Look-ups in named tables: a row name and a column name give one cell, copied from the table.

Monuve
        Gam  Dopim
Naroge  180     82
Guvu    137     59
Lika     99    176
Nifog   146    104
Ror     107    198
Gorum    73    190
Luz      63    177
Leku     81    203
Petek    42    131
Mepufi   62    128
Robafu  185     93
Dil      77    192

Dopim of Naroge is 82
Dopim of Dil is 192
Dopim of Nifog is 104
Gam of Gorum is 73
Dopim of Leku is 203
Gam of Mepufi is 62
Dopim of Luz is 177
Row with the largest Gam: Robafu

Fal.tsv
	Digor	Vataz	Keba	Nofase	Liture	Lazopa	Rim	Sizefe	Kega	Pepozof
Nit	-0.038	0.023	0.588	0.203	0.046	0.134	0.683	-0.090	0.124	0.154
Reb	0.142	0.270	-0.386	-0.377	0.154	-0.118	0.214	0.321	-0.297	0.564
Bunopep	-0.186	0.093	0.145	0.120	-0.036	0.218	-0.099	-0.500	-0.128	-0.194
Rupopu	0.093	-0.436	-0.607	-0.087	-0.335	-0.181	-0.360	-0.254	-0.212	-0.257
Gato	0.208	0.270	-0.342	-0.834	0.290	-0.055	0.005	0.075	-0.023	0.154
Fufet	-0.038	-0.330	0.323	0.452	-0.253	-0.013	0.579	-0.172	-0.086	0.122
Pel	0.093	0.411	-0.430	-0.460	0.290	-0.055	-0.412	0.444	-0.002	0.217
Degado	0.110	0.164	0.323	-0.502	0.236	0.092	0.735	-0.254	-0.002	0.185
Nis	-0.055	0.517	0.411	-0.419	0.426	0.281	0.109	-0.213	0.187	-0.068
Digeda	-0.153	0.129	-0.342	-0.212	-0.036	0.155	-0.464	-0.624	-0.360	-0.226
Rurit	0.290	-0.401	-0.209	-0.129	-0.172	-0.349	0.474	0.362	-0.002	0.280
Dep	-0.005	0.164	0.145	-0.460	0.209	0.176	-0.203	-0.418	0.229	-0.415
Sanomi	0.142	-0.083	0.013	-0.543	-0.009	-0.013	0.631	-0.459	-0.170	0.059

Kega of Pel = -0.002
Pepozof of Gato = 0.154
Kega of Nis = 0.187
Nofase of Nit = 0.203
Keba of Dep = 0.145
Nofase of Sanomi = -0.543
Nofase of Nis = -0.419
Kega of Gato = -0.023
Digor of Bunopep = -0.186
Vataz of Rupopu = -0.436
Pepozof of Reb = 0.564
Lazopa of Pel = -0.055
Row with the largest Liture: Nis

Gak:
columns: Bivoro, Posak, Zosezu
Mos: [59.51, 55.47, 40.98]
Vasum: [56.14, 71.16, 11.98]
Zado: [66.75, 53.30, 91.12]
Mal: [50.03, 63.52, 2.29]
Fal: [49.40, 57.47, 30.87]
Metuda: [45.82, 62.32, 2.95]

Zado, Bivoro -> 66.75
Fal, Bivoro -> 49.40
Mos, Posak -> 55.47
Fal, Zosezu -> 30.87
Metuda, Posak -> 62.32
Mos, Bivoro -> 59.51
Metuda, Zosezu -> 2.95
Mos, Zosezu -> 40.98
Mal, Posak -> 63.52
Fal, Posak -> 57.47
Vasum, Bivoro -> 56.14

Veluve =
	Tago	Faf	Nel	Fama	Vafivud	Dak	Gafazis	Dov	Kivi
Temi	5.1	7.0	2.1	7.2	2.2	5.4	8.3	5.1	3.3
Kovit	3.7	3.2	5.6	4.4	4.9	4.8	4.3	5.2	4.7
Pasudu	4.4	3.8	5.1	4.1	5.4	4.6	3.8	4.8	4.5
Futolim	4.7	3.8	5.6	3.5	5.6	4.3	3.3	4.4	4.6
Der	3.6	3.0	5.6	4.0	5.0	4.4	3.8	4.8	5.0
Vegi	4.0	5.7	3.0	6.2	2.9	4.9	6.4	4.8	3.8
Rol	5.0	6.8	2.4	7.1	2.1	5.4	8.2	5.2	3.2
Fuzofe	3.9	4.4	4.3	4.8	4.4	4.6	5.0	4.9	4.8
Fibi	4.4	3.7	5.9	4.3	5.1	5.1	3.6	5.0	3.9
Zezu	4.7	7.4	2.1	7.5	1.6	5.3	7.8	5.2	3.3
Mezite	4.0	3.5	4.4	4.0	4.4	4.2	4.2	4.4	4.8
Nune	3.4	3.7	4.9	4.3	5.3	4.8	4.0	4.9	4.2
Tus	4.1	4.4	5.0	4.2	4.6	4.3	4.3	4.5	5.3

Der, Dak -> 4.4
Tus, Faf -> 4.4
Fuzofe, Dov -> 4.9
Kovit, Dov -> 5.2
Futolim, Fama -> 3.5
Pasudu, Fama -> 4.1
Row with the largest Faf: Zezu

Fitafar =
fields: Seti, Fot, Naladil, Poda, Gaz
Vinizur: [-3.5, -0.9, 0.5, -4.0, -3.2]
Pezoti: [1.5, -1.5, 2.4, -2.9, 2.8]
Saz: [-1.3, -2.6, 8.0, -8.8, 1.8]
Zelil: [-4.6, 2.7, 8.1, -4.5, 0.8]
Basu: [-5.3, -0.4, -6.7, 4.3, -5.9]
Zegagig: [-1.9, -2.0, -9.2, 3.2, -2.6]
Zose: [0.6, -0.6, -2.1, -4.0, 1.4]

Vinizur, Fot => -0.9
Vinizur, Poda => -4.0
Basu, Naladil => -6.7
Basu, Fot => -0.4
Zose, Fot => -0.6
Zose, Naladil => -2.1
Vinizur, Seti => -3.5
Zegagig, Seti => -1.9
Zelil, Seti => -4.6
Saz, Naladil => 8.0
Vinizur, Naladil => 0.5
Zose, Poda => -4.0
Saz, Seti => -1.3
Basu, Gaz => -5.9
Row with the largest Poda: Basu

Lape:
,Rute,Zor,Kul,Ritevu,Tis,Luf,Bizigir
Ret,-846,955,651,-1657,-3087,-1405,-399
Nazapaz,-1765,-5661,-297,-2660,171,-3220,-4808
Rinan,1180,-3596,7591,-1685,3774,-1799,-5676
Rakobad,-5138,-4324,-9498,-3137,-5642,-3633,-1559
Rimo,967,-6994,7138,-2534,3866,-3368,-6977

What is the Zor of Ret in Lape? 955
What is the Tis of Rakobad in Lape? -5642
What is the Zor of Rinan in Lape? -3596
What is the Ritevu of Ret in Lape? -1657
What is the Ritevu of Nazapaz in Lape? -2660
What is the Rute of Rinan in Lape? 1180
What is the Bizigir of Ret in Lape? -399
What is the Zor of Rimo in Lape? -6994
What is the Tis of Rinan in Lape? 3774
What is the Rute of Rimo in Lape? 967
Row with the largest Rute: Rinan

Table Liso
|  | Fisetus | Sepinep | Bosegu | Vev |
|---|---|---|---|---|
| Soka | 163 | 177 | 174 | 189 |
| Voga | 217 | 184 | 200 | 150 |
| Vusigik | 43 | 251 | 188 | 94 |
| Riz | 162 | 177 | 166 | 192 |
| Bututa | 167 | 172 | 171 | 178 |
| Fekel | 192 | 179 | 178 | 167 |
| Teriv | 171 | 180 | 172 | 188 |
| Zegogog | 200 | 192 | 181 | 180 |
| Sopomin | 171 | 181 | 171 | 187 |
| Legoso | 176 | 177 | 174 | 179 |
| Pid | 130 | 145 | 167 | 173 |
| Ful | 177 | 186 | 175 | 178 |
| Lusirev | 199 | 172 | 187 | 147 |

Sepinep of Ful: 186
Bosegu of Voga: 200
Vev of Ful: 178
Fisetus of Lusirev: 199
Vev of Pid: 173
Bosegu of Lusirev: 187
Sepinep of Vusigik: 251
Fisetus of Legoso: 176
Row with the largest Bosegu: Voga

Kol:
,Baf,Vegipi
Vup,249,22
Dem,234,77
Dap,175,240

What is the Baf of Vup in Kol?
249
What is the Baf of Dap in Kol?
175
What is the Vegipi of Dem in Kol?
77
What is the Vegipi of Vup in Kol?
22
What is the Baf of Dem in Kol?
234
What is the Vegipi of Dap in Kol?
240

Num =
	Repirum	Fozi
Fav	78	165
Veni	110	132
Zivu	53	191
Gog	31	214
Fuze	61	183

Repirum of Gog = 31
Repirum of Fav = 78
Repirum of Veni = 110
Fozi of Fav = 165
Fozi of Zivu = 191
Fozi of Fuze = 183
Fozi of Gog = 214
Fozi of Veni = 132
Repirum of Zivu = 53
Repirum of Fuze = 61
Which row has the largest Repirum? Veni

Sadif
fields: Fekovi, Kedusov, Bine, Vub, Dip, Kod, Zude, Nepogu, Gagan, Gudi
Fidil: [73122, 36306, 56328, 14086, 55855, 62358, 59755, 61764, 53248, 48974]
Zekinum: [78522, 39057, 55615, 17384, 52132, 57550, 60326, 63249, 51663, 48973]
Tuvureb: [78798, 41532, 56449, 17668, 54355, 59986, 57278, 70162, 49547, 51662]
Ravin: [76579, 40819, 55835, 18497, 55296, 60278, 62098, 66626, 51346, 51400]
Sunap: [77083, 43897, 56555, 14409, 53867, 59781, 61209, 67219, 53231, 52030]
Fuzo: [77666, 35667, 54422, 18243, 52948, 59508, 60442, 66356, 54035, 47863]
Gam: [74796, 38823, 55337, 17284, 55353, 58434, 57884, 67332, 51704, 49304]
Tuzume: [75972, 36307, 54907, 16492, 55484, 60206, 60393, 64315, 52063, 47145]
Sazeno: [79406, 38533, 58304, 16276, 61314, 60647, 62312, 62664, 51910, 49463]
Vinur: [82545, 34029, 56263, 13551, 57781, 63558, 63101, 61485, 50564, 49956]
Sabeki: [77243, 39062, 54508, 14483, 55874, 63183, 56594, 65842, 55573, 51060]

Sunap, Zude -> 61209
Tuzume, Kedusov -> 36307
Ravin, Zude -> 62098
Tuzume, Fekovi -> 75972
Zekinum, Vub -> 17384
Tuzume, Gudi -> 47145
Sunap, Fekovi -> 77083
Vinur, Gagan -> 50564
Sunap, Kod -> 59781
Gam, Kedusov -> 38823
Sazeno, Zude -> 62312

Fiti
|  | Lebut | Fonupiz | Kigo | Zad | Dib | Mebil |
|---|---|---|---|---|---|---|
| Bonumo | 190 | 118 | 164 | 192 | 63 | 148 |
| Ribiler | 195 | 99 | 107 | 202 | 84 | 108 |
| Ligir | 195 | 111 | 148 | 198 | 67 | 136 |
| Lop | 197 | 104 | 129 | 201 | 73 | 123 |

Fonupiz of Ligir = 111
Mebil of Ligir = 136
Zad of Ribiler = 202
Lebut of Bonumo = 190
Dib of Bonumo = 63
Zad of Bonumo = 192
Lebut of Ligir = 195
Kigo of Ligir = 148
Fonupiz of Lop = 104
Mebil of Ribiler = 108
Mebil of Bonumo = 148
Lebut of Lop = 197
Lebut of Ribiler = 195
Dib of Ligir = 67
Fonupiz of Bonumo = 118
Zad of Ligir = 198
Kigo of Lop = 129

Lepovo =
            Zel  Bigaga     Fol     Niz     Kuz    Nefo    Numi     Ret  Gabemit     Nov
Nulemuv  41.412  45.204  55.280  19.878  70.850  48.813  23.594  64.685    8.009  53.655
Sul      53.896  43.286  48.123  32.907  60.036  45.855  35.680  55.384   27.835  56.353
Tisab    52.486  43.871  51.590  30.949  59.276  43.671  41.631  56.615   33.522  56.307
Tekes    47.225  48.615  69.274  11.778  75.858  47.276  34.949  72.217   15.312  61.588

Tekes, Gabemit: 15.312
Tisab, Numi: 41.631
Tisab, Nefo: 43.671
Tekes, Kuz: 75.858
Tekes, Bigaga: 48.615
Tisab, Bigaga: 43.871
Which row has the largest Gabemit? Tisab

